In the rows, 128 means zero.
One hidden turn or mirror swaps the rows below in pairs. Which row is each named row swapped with?
The rows were stretched afterwards, more along some directions than others.
J_968: [113 150 148 152 146  79 120 119 109 126  65 109 127 151 143 104 142 153
 124 140 122 100]
J_744: [153 129 117 137 136 133 109 103 137 129 100 155 114 165 119 136 104 154
 135  96 147 142]
J_326: [143 102 132  94 114 113 127 165 162 118 143 109 119 133 136 124 151 123
 140 142 123 145]
J_257: [150 134 118 138 127 133 137 137 116 149 152 106 132 106 126 146 133 115
 150 151 151 128]
J_912: [109 150 135  81 147 101 137 135 144 122 118 153 117 138 109 115 128 116
  95 163 111  86]
J_379: [128 137 116  87 127 126 145 146 147 105 107 140 117 133 130 135 125 107
 115 129 132  82]
J_114: [125 124 134  99 146 119 160 131 127 141 146 127 150 150 126 129 152 146
 154 116 110 146]
J_98: [116 116 133 161 127 103 121 136 109 142 151 109 123 144 163 125 138 153
 138 113 126 163]
J_376: [ 90 159 143  78 127  99 146 138 150 125 134 160 115  91  90 105 106 104
  91 158 111  85]
J_730: [161 106 117 140  97 102 138 156 105 150 113 103 120 109 124 124 137 113
 125 111 145 133]
J_544: [121 160 138 107 101 145 153 154 139 116 116 182 114 129  73 156 100 105
 119 111 123  99]
J_375: [133 111 123 107 124 135 130 141 128 141 179 102 129 111 146 125 133 118
 136 139 160 154]
J_634: [134 111 128 131 135 133 119 108 156 143 145 108 143 123 139 115 136 140
 172 126 150 161]
J_519: [136 160 139 139 136 122 126  80 118 142 113 146 134  96 121 134  83 123
 124 134 150 109]
J_716: [132 110 140 147 127 139 129 179 150 108 139 120 136 163 141 149 155 144
 132 125 113 149]
J_661: [125 141 131 131 113 143 103 117 136 105 144 118 122 136 139 175 120 124
 136 156 141 141]
J_20: [124 115 133 125 139 109 139 106 133 136 145 136 137 111 126 155 108 135
 136 134 145 160]
J_206: [144 129  90 165 107 143 141 127  91 146 126 115 133 145 136 148 145 109
 125  79 129 144]
J_631: [128 130 123  72 138 135 136 135 181 129 108 149 134 147 113  97 148 110
 138 141 132  96]
J_89: [145 101  97 114 116  77 149 152 112 151 105 109 139 144 113  79 174 120
 144 103 127 118]
J_55: [112 146 142 113 129 126 113 127 162 122 139 135 108 117 121 132 126 139
 104 157 134 136]
J_411: [148 109 105 131 136 120 141 151 140 134  97 140 131 138 114  95 149 111
 147 125 129 101]
J_958: [ 96 150 142  87 121  95 146 122 134 120 135 139 129 107  94 122 105 115
 108 158 123  88]
J_870: [127 120 148 128 121 111 164 143 154 135 127 136 144 101 112 144 131 120
 145 132 118 127]
J_330: [167 118 122 134 121 144 126 157 133 143 139 122 135 124 128 126 135 102
 149 134 153 120]
J_656: [112 175 163 123 114 131 126 112 128 121 135 124 108 148 123 156 114 159
 136 122 112 157]
J_802: [162 115 102 113 134 144 127 108 125 139 152 132 138 145 141 133 143 106
 156 128 170 128]
J_307: [162  82 101 125 101 123 142 148 124 152 143 113 123 136 134 150 143 128
 169 101 141 154]
J_551: [161 108 124  90 108 106 153 171 129 143 150 116 119 132 126 121 143 105
 150 153 124 136]
J_543: [174 114 118 126 143  97 148 169 128 131 108 124 125 113 136 118 119 127
 136 112 136 171]
J_426: [119 136 138 133 114 109 161 130 134 133 118 136 123 106 105 151 115 111
 108 100 143 121]
J_651: [153 134 142 145 107 173 134 150 139 108 117 148 114 181 131 185 155 128
 160 118 142 114]
J_632: [113 145 148 109 116 144 148 167 128 132 171 124 117 126 114 142 135 106
 148 129 131 130]
J_80: [126 146 154 168 124 151 109 118 144 125 121 113 141 146 139 160 147 153
 154 118 134 149]
J_190: [118 118 138 116 127 133 149 164 152 134 165 149 148  90 109 133 119 110
 121 127  95 155]
J_570: [138 144 135 119 167 126 121  87 126 147 113 116 147 105 136 116 121 129
 132 155 139 117]
J_399: [ 99 142 148 110 136 129 142  86 162 127  94 159 149 118 107 109 115 110
 123 118 148  89]
J_943: [129 137 134 132 131 106 113  76 133 125  80 141 138 130 134 141 116 118
 106 155 165  82]
J_254: [117 148 105 142  94 103 117 102 105 134 125 120  98 109 106 115 109 103
 116  98 165 119]
J_807: [131 150 124 150 108 130 148 161  88 145 152 106 106 122 125 141 151 116
 103 124 124 122]
J_769: [130 149 168 149 123 145 101 108 142 126  94 144 112 147 129 156 109 165
 127 119 143 133]
J_602: [120 138 119  88 152 134 127 142 154 130 124 158 117 141 108 130 106 133
 104 127 119 115]
J_578: [109 156 138  99  99 140 115 122 133 131 141 159 112 137 104 125  97 138
 133 107 125 111]
J_350: [123 147 131 118 128 106 121 120 138 129  98 161 106 132 101 118  99 134
  89 127 112 102]
J_518: [154 141 132  81 132 114 140 163 149 110 129 103 125 141 143 114 148 140
 142 151 122 122]
J_671: [101 178 157 115 108 134 154 133 127 111 118 164 120 123  85 154 111 120
 118 129 109  93]
J_432: [140 155 144 147 123 147 107 119  95 130 138 114 115 154 156 145 130 145
 132 108 133 145]
J_264: [136 113 106 136 129  93 139  95 118 151 119 138 114  86 107 134  92 104
 128 127 166 136]
J_833: [ 85 148 132 117  97 132 134 122 153 104 152 135 119 146  98 148 135 121
 121 117 118 107]
J_678: [162 112 106 120 143  81 153 137 106 167 108 113 134 112 128  96 156 127
 130 103 129 155]
J_301: [127 132 102 114 139  79 148 126 107 145 138 117 121 102 122 121 129 113
  98 115 124 159]
J_529: [145 150 108 164 139 134 131 113 106 137 101 130 132 128 125 116 130 136
 143  80 135 154]
J_797: [121  98  83 106 138  75 140 150 107 162 132 107 151 113 131  88 164 112
 116 120 119 142]
J_155: [ 90 144 160 127 103 157 116 138 149  96 155 112 126 157 139 173 143 150
 121 155 117 121]
J_156: [143 128 119 126 161  98 104 108 119 139 108  85 146 134 158  82 154 142
 136 143 163 134]
J_798: [137 136 117 151 136 115 144 110 100 143 131 125 119 102 134 162 116 123
 114 120 136 148]
J_295: [104 119 105 143 127 102 128 113 106 136 122 129 127 120 152 127 124 116
 116  96 144 132]
J_486: [137 113 101 108 168  98 102 121 140 140  88 133 141 155 137  85 151 135
 129 139 157 118]
J_647: [128 119  92 143 123 104 143 172 110 132 116 115 122 145 110 124 148 122
 108  86 120 135]
J_216: [118 109 101  72 131  82 127 107 149 131 145 141 134 111 106  95  97 116
 113 150 128 123]
J_623: [148 138 138 136 106 175 138 158 129 120 153 125 146 156 133 148 149 127
 162 125 114 122]
J_820: [129 118 101 152 125  88 128  82 105 156  88 123 121 113 112 133 117 113
 134 116 171 121]
J_329: [160 109 106 155 120 140 146  92 125 125  90 127 156 130 139 161 130 101
 131 114 157 114]
J_338: [ 91 157 158 131 114 146 129 148 155 126 170 149 126 111 101 154 113 134
 134 141 116 136]

J_399 swaps with J_329
J_89 swaps with J_744
J_647 swaps with J_486
J_716 swaps with J_156
J_671 swaps with J_264
J_631 swaps with J_206
J_426 swaps with J_943

